In the rows, zero is written as 128.
A state moves one step at a time under one of 8 hidden systems, and each row is a state written as 18 numbers. Each run below is a few steps of one system.
run 1, tama, 11 rows:
[[158 130 139 146 100  88  78  91 140 151 151 120 155 114 138 136 119  97]
 [106 118 115 159 114 112 172  82 117 144 115 170 115 114 160 111 107  98]
 [103 141 132 110 129 153 169 142 128  98 130 160 109  62 130 131 142 137]
 [137 141 153 121 116 122  61 144 151 108 140 144 145  98  93 139 156 137]
 [120 120 123 177 125  99  87  91 129 135 113 159 136 168 125 109 119 129]
 [105 143 116 153 157 145 185 106 120 117 104 148  90 136 133 104 116 156]
 [149 149 143 106 141 162 138 164 152 114 133 123 106 101  85 124 159 152]
 [156 107 130 135 116 107  68 157 142 138 134 137 142 172  90 119 148 121]
 [103 102  99 157 144  99 149 114  96 128 106 140 128 190 144 104 106 141]
 [114 152 124  98 160 159 189 126 114 118 116  94 112 125 126 136 123 162]
 [170 146 148  87 118 153  96 158 153 145 154  98 134 136 100 159 146 117]]
run 2, bure, 11 rows:
[[ 65 113 111 113 116 126 158 105  97 146 101 146 163 158  88 145 160 111]
 [ 77 163 127 144 131 137 151 154  93 113 137 139 123 169 173 192 125 127]
 [155 131 149 134 115 127  92 137 134 120 158  77 129 139 178 173  90 151]
 [174  91 110 132  86 128  84  90 135 156 136  98 144 127 126 108 142 107]
 [119 121 101 126 107 117 132 121  93 126 130 159 135 115 128 103 165  56]
 [ 97 143 159 140 150  86 139 155 106  91 134 140 136  94 143 155 120 104]
 [122 107 168 177 140 113 103 122 154 140 116 116 136 114 127 156 111 169]
 [146  99 111 174 104 164 113 112 143 147 125 148 103 142 134 101 150 139]
 [147 144 112 120 128 136 130 140 116  81 148 153 104 106 141  87 150 101]
 [133 153 154 116 169  88 120 130 128 108 125 118 144  90 101 115 116 134]
 [115 114 141 151 157 121 142 114 144 180  97 142 131 143  96 122 115 152]]
run 3, buk (11 x 18):
[[150 100 149 113 120 100 121 113 135 140 114 108 131  67 136 131  89 109]
 [120 104 126 143  75 152 118  95 136 138 121 132 131 100 114 140 164 113]
 [ 86 135 118 141 119 134 119 131 116 110 146 183 133 127 156 141 146 135]
 [121 146 150 121 157  95 118 120 132  97 124 146 124 100 141 120  80 145]
 [159 137 148 149 122 133 128  88 157 135 110 111 110  98  99 111 124 128]
 [134 124 113 161 105 162 147 135 142 139 143 162 106 137 120 115 172 128]
 [120 126 110 115 139 114 140 173 122  93 141 171 116 138 135 107 120 152]
 [138 139 136 107 151 103 128 111 130 105 102 107 129 129  89 104 103 150]
 [137 145 133 147 134 154 146 101 138 157 127 105 126 161 100 127 159 128]
 [132 134 116 137 131 137 155 178 123 136 164 142 117 165 153 145 143 129]
 [147 121 112  93 127  96 121 167 108 103 120 114 123 128 129 126  92 137]]
run 4, buk (11 x 18):
[[148 124 129 155 169  72 120 145 122 169 123 126 147 148 112 106 111 133]
 [131  85 124 134 119 134 187 121 134 160 109 116 115 133 132 128 106 142]
 [117 117 117 102 105 170 144 153 113 103 139 107 122 110 132 156 166 142]
 [124 155 112 108 135 112  68 140 106 120 150 126 162 136 121 137 147 141]
 [128 137 123 134 145  82 128  83 120 157 135 127 152 155 145 116  86 121]
 [129 124 142 136 125 133 191 115 125 137 126 110 107 101 152 142 115  94]
 [136 129 132 115 104 154 106 176 126 125 129 134 114  88 117 158 164 115]
 [123 119 110 112 107 113  66 122 129 132 133 164 151 156 119 122 118 142]
 [100 122 135 130 138 107 156  64 122 104 124 132 133 150 151 108  90 123]
 [126 155 168 148 152 144 162 130 121 110 124 102 103  88 130 144 148 100]
 [157 134 133 145 122 136  81 182 143 160 132 147 118 118 108 139 155 131]]
run 5, Muror:
[[165 125 102 129 155  99 157 119 104 159  90 119  95  76 132  73  84 118]
 [151  70 174 114 127 153 173 132 178 119 129 127 106 105  97 103 135 119]
 [119 112 132 136 109 125 131 177 143 102 141 141 132 196  79 142 176 140]
 [118 151  79 117 152 110 108 149  69 134 100 103 131 179 128 134 110 155]
 [146 134 136  94 163 156 139  82 111 147 117  75 111 120 164 116  86 111]
 [161 130 163 131 102 147 154 123 166 122 178 114 123 134 130 138 156  78]
 [138 123  89 131  83  87 116 180 116 134 159 143 154 145 112 150 158 121]
 [101 104  97  80 138 116 104 129  83 142 105 126 151 114 152 132  94 149]
 [ 96 129 184  99 151 168 138  74 135 103 133 114 125 122 160 145 111 106]
 [133 172 156 179 104 116 127 134 146 113 162 132 130 138 124 166 164  99]
 [144 124  77 159  99  84  92 158 102 163 121 146 137 111 136 132 122 148]]
run 6, kitu, 11 rows:
[[ 86  73  77 115 107 159 109 144  87 157  96 175 134 152 124 112 162 129]
 [ 82  96 146 108 181 139 170 154 112  74 173 143 144 162 156 104 156 133]
 [143 163 177 145 179  90 132 132 135 111 148  52 156 119 117 160 123 151]
 [166 150 106 148 122 125  80 115 114 221 103  98 127 116 132 149 110 126]
 [141  77  80 104 103 160 147 145 132 163 148 191 111 117 157  78 137 114]
 [104 111 138  89 120 120 176 142 147  51 171 144 150  97 109 119 156 151]
 [ 98 191 152 131 137 104  91  89 111 116 124  83 171 138 106 189 132 138]
 [142 154 119 158 139 135 103  99 116 199 124 141 111 181 180 138  83  98]
 [174  85 118 134 107 138 190 157 166 115 146 159  76 103 150  82 105 135]
 [127 127 134  99  89 131 126 140 137  62 112 105 132  68  67 142 165 158]
 [ 82 160 126 117 131 131  46  89  82 137 112 134 166 175 119 158 148  93]]
run 7, bure, 11 rows:
[[144 112  95 140 125  79 163  98 121 137 120 143 131 144 114  73 109 112]
 [107 136 130 126 139 144 184 124  98 118  94 121  99  84 134 129 125 110]
 [119 130 168 111 152 160 103 176 140 134 128 123 126 118 114 167 143 152]
 [136 104 113 130 116 111 106 139 150 133 152 148 152 184 113 118 128 168]
 [124 136  85 129 117 117 162  81  98 107 125 122 120 142 152  95 115 125]
 [128 167 148 108 154 156 139 121 103 139 122  94 116  91 141 149 132  98]
 [142 121 157 114 134 121 106 175 153 165 145 138 145 144 104 161 128 126]
 [123  87  94 132  83  93 143 126 132 113 133 155 135 162 131 116 108 149]
 [103 135 111 127 117 150 137  81  89  90 109 105 115 103 157 122 133 123]
 [129 166 168 121 163 158  89 134 123 152 140 109 137 118 126 158 156 100]
 [149 113 134 145 121  82 122 162 154 150 158 155 144 172 115 134 117 123]]
run 8, manin:
[[ 98 163 128  50 148  87 107 139 115 141 101 145 158 136  97 161  71 146]
 [ 95 155 158 116 137 156 164  71 145 119  92 101 113 150 124 171  82 175]
 [149 142 148 157  88 189 138 109 147  92 130 111  71 173 149 148 137 113]
 [183 122 117 127  97 101  82 154 119 110 150 131 115 151 149 113 109  71]
 [132  95 128 101 144  59 110 111  97 132 102 106 161 105 116 106  89 103]
 [ 77 106 170 144 160 138 165 110 112 123  83 104 132 113  99 147 147 124]
 [110 141 166 179 140 162 128 175 139 129 132 141  98 160 145 176 151 130]
 [162 112 110 159 111 103  95 153 129 140 156 134 123 140 181 131  94 151]
 [132  79  97 123 122 107 120  88 105 119 125 109 149  80 142  76 129 138]
 [ 95 128 144 131 154 148 141 116 111 113 122 138 143  94  93 114 196  99]
 [119 176 150 150 155 117 125 171 143 158 149 170 132 147 118 162 141 126]]
run 9, vefaz (11 x 18):
[[123 166  86  89  87 168 106  76 109 152 115 148 124 121 118 127 145 103]
 [118 152 166 104 151 121  95 123 134 118 154 182 136 138 139 125 124  64]
 [135 138 171 162 117  79 139 119 168  79 134 134 121 139 128 152  79 143]
 [138 133 114 143  82 165 146  93 139 145  79 107  84 132 119 150  99 159]
 [139 117 129  99 145 195 101 136 109 143 116 144  93 144 139 102 146  84]
 [132 130 165 137 178  91 113 163 121  65 142 134 129 147 118 100 135 103]
 [118 142 131 169 133  76 165 115 119 123  83  93 129 130  97 151 100 168]
 [122 103 111 122 128 173 152 117 111 207 105 120 112 127 148 138 121 125]
 [143  92 143 102 154 153 119 180 130 108 185 146 126 131 157  99 163 100]
 [135 143 121 147 128  70 124 157 124  59 133 106 146 125  88 126 143 170]
 [102 146  91 131 115 113 131  81  91 186  75 108 146 127 109 152 109 149]]
run 10, Muror, 11 rows:
[[125 154 121 129 165  91 153 119 138 157 123 148 147 114  96 109 114 160]
 [132 136 131 128 131 135 176 116 163 153 113 139 111 128 108 130  99 171]
 [147 144 128 118 108 160 141 147 163 118 127 146  92 151 104 132 124 163]
 [155 152 110 102 121 123 102 142 131 108 123 131 116 159  92 110 123 145]
 [144 144 112  90 133 106 128 100 111 127 105 109 126 151 104 107 100 113]
 [140 133 141 107 120 129 165 114 127 131 115 108 109 145 122 138 105  89]
 [150 121 140 124  97 128 133 164 131 118 135 112 113 147 129 162 126 103]
 [139 102 115 111 100 120  87 146 109 115 133 111 138 147 141 140 127 120]
 [111 111 125 100 128 132 109  96  92 113 127 112 142 134 157 124 125  99]
 [109 139 151 133 138 127 140 113 105 118 139 116 132 117 155 147 139  79]
 [130 127 142 162 119 105 119 149 124 141 146 124 139 110 146 164 139 114]]
run 11, zuto (11 x 18):
[[186 114 133 143 128 137  92 142 156  97 183  57 125 201 158 126 113 191]
 [170  81  75 138 115  98 165  98 103 103 166  82 138 140 153  50 145 108]
 [114 109 113  88 150 116 181 133  65 134 106 110 133  95 109  84 157  50]
 [102 117 164  80 152 118 124 183 115 173 115 127 155 130 100 181 130  99]
 [107 108 131 122  95 128 113 145 139 162 151 125 157 161 160 203  99 167]
 [129 130  95 129  88 153 125  98 108 111 155 101 122 106 201 144 115 150]
 [157 151 129 113 132 126 105 121 107  95 155 108 129  56 146 103 148  89]
 [138 131 152 137 131  72 109 133 136 147 143 151 160  99 105 124 138  77]
 [ 98 119 129 159 108 107 140 109 130 165 101 171 128 131 133 149  99 125]
 [110 140 127 135 120 184 124 117 126 124  93 143  85 104 148 145 117 160]
 [147 147 152 136 146 147  79 148 149  96 143 133 114 112 118 118 154 154]]
run 12, tama (11 x 18):
[[183 144  89 113  73 161 120 191 129 141  95 153  64  97  97 127 140 119]
 [124  37 117  89 130 110  60 148 119 108 111 168 143 133 115  68 123 132]
 [ 64 120 144 126 171  93 159  78 111  64 141 111 170 182 113 108 132 146]
 [133 237 140 136 145 144 161 122 118 133 109  75 104 157 105 191 125 132]
 [194 118 142 122 107 169  82 173 150 183 109 129  76 139 141 146  90 112]
 [129   4 122 132 106 124 138 141 131 103 148 146 130 142 162  76 130 125]
 [ 76 134 101 118 137 106 175 111  65  73 135  84 170 109 116 121 187 126]
 [128 225 147  96 172 125  82 127  96 178 113  91 145 118 113 183 119  97]
 [162 104 177 149 134 122 102 136 179 181 148 160 111 158 180 153  55 117]
 [122  55 114 177  67 130 207 125 146  83 150 134 109 106 167 117 141 157]
 [107 151  81 103 101 155 120 127  70 113 112 103 143  56  88 124 210 122]]
run 13, zuto (11 x 18):
[[120 130  99 157  93 112 183 142  94 137  94 123 105 133 125 150 128 107]
 [128 132 110  80 122 164  78 129 100 143  86 118 118 113 114 136 122 138]
 [118 100 167  91 150 135  98 134 158 114 179 149 158 135 146 125 125 144]
 [119 131 141 179 113  89 175 131 127  93 156 117 130 143 156 157 130 119]
 [151 160  92 145 106 126 117  99  87 147  83  86 106 111 122 133 125 107]
 [143 105 134  79 152 157  81 125 140 168 130 155 135 105 124  94 125 120]
 [102  94 162 143 134 108 163 169 157  98 168 174 139 127 142 136 133 140]
 [110 160 113 181  96 101 143 120  95  95  97  95 118 136 120 169 135 141]
 [145 156 115 104 146 158  67  75 108 166  99 106 127 131 121 109 121 125]
 [139 100 162 107 169 138 142 148 169 145 179 175 132 125 150  94 118 126]
 [121 121 124 180  99  89 192 175 130  85 129 130 113 124 119 153 142 142]]
run 14, vefaz, 11 rows:
[[126 102 121 205 146  69  98 129 123  93 131 187 124 124 151  70 117 122]
 [119 120 119 159 131 112 181  59 137 109  89 133 106  60 123  84  98 173]
 [144 138 142 119 156 204 137  98 163 199 114 147 107  96  89 103 167 138]
 [152 125 142 137 181 133  90 172 163 146 162 195 120 191 110  77 144 138]
 [137 145 102 132 156  67 155 120 133  76 125 129 122 163 127  87  63 202]
 [145 165 102  75 139 149 191  68 122 173 101  76 119 115 107 125  92 150]
 [157 137 149  69 155 168 134 164 149 195 171 143 136 178 108 131 154  70]
 [136 114 137 111 128  70 129 209 143  69 171 150 142 205 128 139 102 143]
 [112 144  91  93  90  99 164 106  96  87  86  65 129 128 127 171  65 186]
 [120 142 135  64 119 195 125  94  95 194 121  76 136 120 138 173 148  68]
 [131 115 175 134 135 118  98 204 130 108 196 153 147 175 151 153 175  48]]
run 15, kitu, 11 rows:
[[ 89 164 118 149 144 156  89 136  82 111  86 156  99 135 131 135 147 126]
 [124 111 161 139 188 124 103 132 134 110 130 166 113 160 138  79 113 118]
 [153 103 145 175 143 101 157 124 156 114 117 101 122 133  87  98 138 158]
 [126 157  95 147 130 147 125 148  95 161  88 105 116 127  84 140 165 149]
 [120 129 116  88 165 150  97 164 112 156 136 171 131 167 129 109 136 119]
 [143  91 142 107 144 106 155 128 162 105 173 123 149 162 119  96 118 153]
 [141 158 114 132 116 120 159 109 120 136 122  60 138 126 100 158 141 154]
 [134 170 107  93 125 155 101 141  95 185 121 129 121 139 142 159 127  96]
 [148  89 132  87 113 117 129 149 156 120 178 173 133 147 158 104 100 110]
 [131 105 128 124  87  95 172 100 140  74 141  86 144 108 114 136 122 153]
 [101 178 124 125 116 147 117 102  79 145  94  93 127 116 131 184 139 101]]
run 16, manin:
[[130 116 117 141 130 174 131 126 118 163 102 105 101 124 142 139 124 162]
 [133  94 152 112 127 167 121 129 144 102 167 140 122 127 161 111 145 111]
 [134 146 117 133 117  72 123 135 116  92 167 130 157 128 130 130 140 109]
 [127 151  99 138 126 107 124 115  96 174  95 109 138 109 104 138 125 135]
 [109 106 153 109 145 183 141 116 141 159 112 147 111 117 135 132 129 127]
 [123 127 156 125 115 125 144 152 155  74 171 157 120 138 149 140 126 129]
 [154 157  91 149  98  83 102 130 108 109 129 107 134 132 119 136 122 151]
 [127 116 113 112 143 154 102  87 102 172  87 119 126 120 116 103 128 121]
 [102 114 177 109 162 149 165 121 144 113 146 162 123 131 137 119 131  95]
 [142 160 134 158 111  82 151 167 143  91 153 126 122 139 118 158 123 142]
 [156 121  83 139 101 128  88 127 109 165  94 101 120 136 114 131 118 163]]

Name the system that made each run.
run 17 (2 x 18):
[[ 69 140 160 140 130 162 152 118 119 121 140 104 150 186 128 196 166 137]
 [136 166 108 159 106 143 136 146 106 149 152 120 101 167 200 181 113 108]]
 | manin
run 18:
[[139 185 102 137 117  83 146 129  99 120 114 120 120 106 116 136 115 109]
 [149 128 144 114 129 154 104 121 143 168  92 113 113 108  98 139 113 138]]
 | manin
run 19 (2 x 18):
[[133  94 134 110 172 112 127 122 107 155 117 171 122 151 137  65 111  58]
 [111 105 177 130 170  94 199 148 154  66 145 138 125 122 117 110 112 139]]
 | vefaz
run 20 (2 x 18):
[[118 156 155 111 167 156 119  86 147 121 131 146 138 136  70  94 185 104]
 [130 148 158 171 153  99 157 165 169 139 170 167 133 189 115 142 134 136]]
 | buk
run 21:
[[ 98 118 112 160 107 135 107 108  98 102  88 143  91 160 191 151  69 149]
 [123 109 144 113 141 189 145  85 128  82 115  91  97  79 149 104 131 152]]
 | tama
run 22, 2 rows:
[[146 190 103  97 163 141 120 170  97  85 157 101 111 144 149 129 132 161]
 [161 131 128  87 176  98 107 108 127 169 138  78 165 140 119 109  92 147]]
 | bure
run 23 (2 x 18):
[[146 108  81 135  76 133  74 112 110 124  99 103 124 145 117 128 128 163]
 [105 119  91  99 141 156 149 100  75 116 117 137 118 151 152  87 145  88]]
 | kitu
run 24, 2 rows:
[[125  99 118 179 127  88 167 105 123 143 102 115 128 139 121 114 112 143]
 [113 134 119 140 143 168 161 159 104 152  94 122  98 103 121 143 149 140]]
 | kitu
run 25, 2 rows:
[[125 183 151 100 124 153  98  63 130 169 121 121 138 194 101 160 136  64]
 [162 123 142 100 127 154 137 152 163 168 151 169  86 185 181 140  58 112]]
 | zuto
run 26:
[[ 77 115  87 114  66  80 144 114 131 125 136 183 170 182 115 159 107 157]
 [ 77 173 107 100 129 154 140 121  76 101  74 126  92 103 163 171  82 158]]
 | Muror
run 27:
[[135 121 156  92 120 183 110  85 134 157 165 116 126 102 205 150 103  89]
 [132 119 151 128  70  94 142 100 148  78 172 133 147  81 156 148 127  77]]
 | manin
run 28:
[[150  75 134 113  86  94 101 134 132 136 103  98 120 191 155 158  37 128]
 [132  54 112 117  73 165 166 116  93 111 105  74  97 122 170 125 124 104]]
 | kitu
run 29, 2 rows:
[[104 183 146 124 122 149 106 159 125 103 100 175  94 137  99 163 135 118]
 [141 150 148 133 124 110  75 115 163 110 116 140 122 173 107 147  82 167]]
 | zuto
run 30:
[[101  79 172 128 141 131 142 122 167 119 152 122 164 172  96 139 147 163]
 [132 165 105 170 128 136 130 133 102 139 137  69 132 162 140 171 155 165]]
 | kitu
run 31 (2 x 18):
[[120  81 160  92 203  75 140  87 149 147 126 178 158 103 112  42  83 107]
 [117  95 165 185 114 132 201 110 188 158 134 114 146 129  68 150 177 161]]
 | kitu
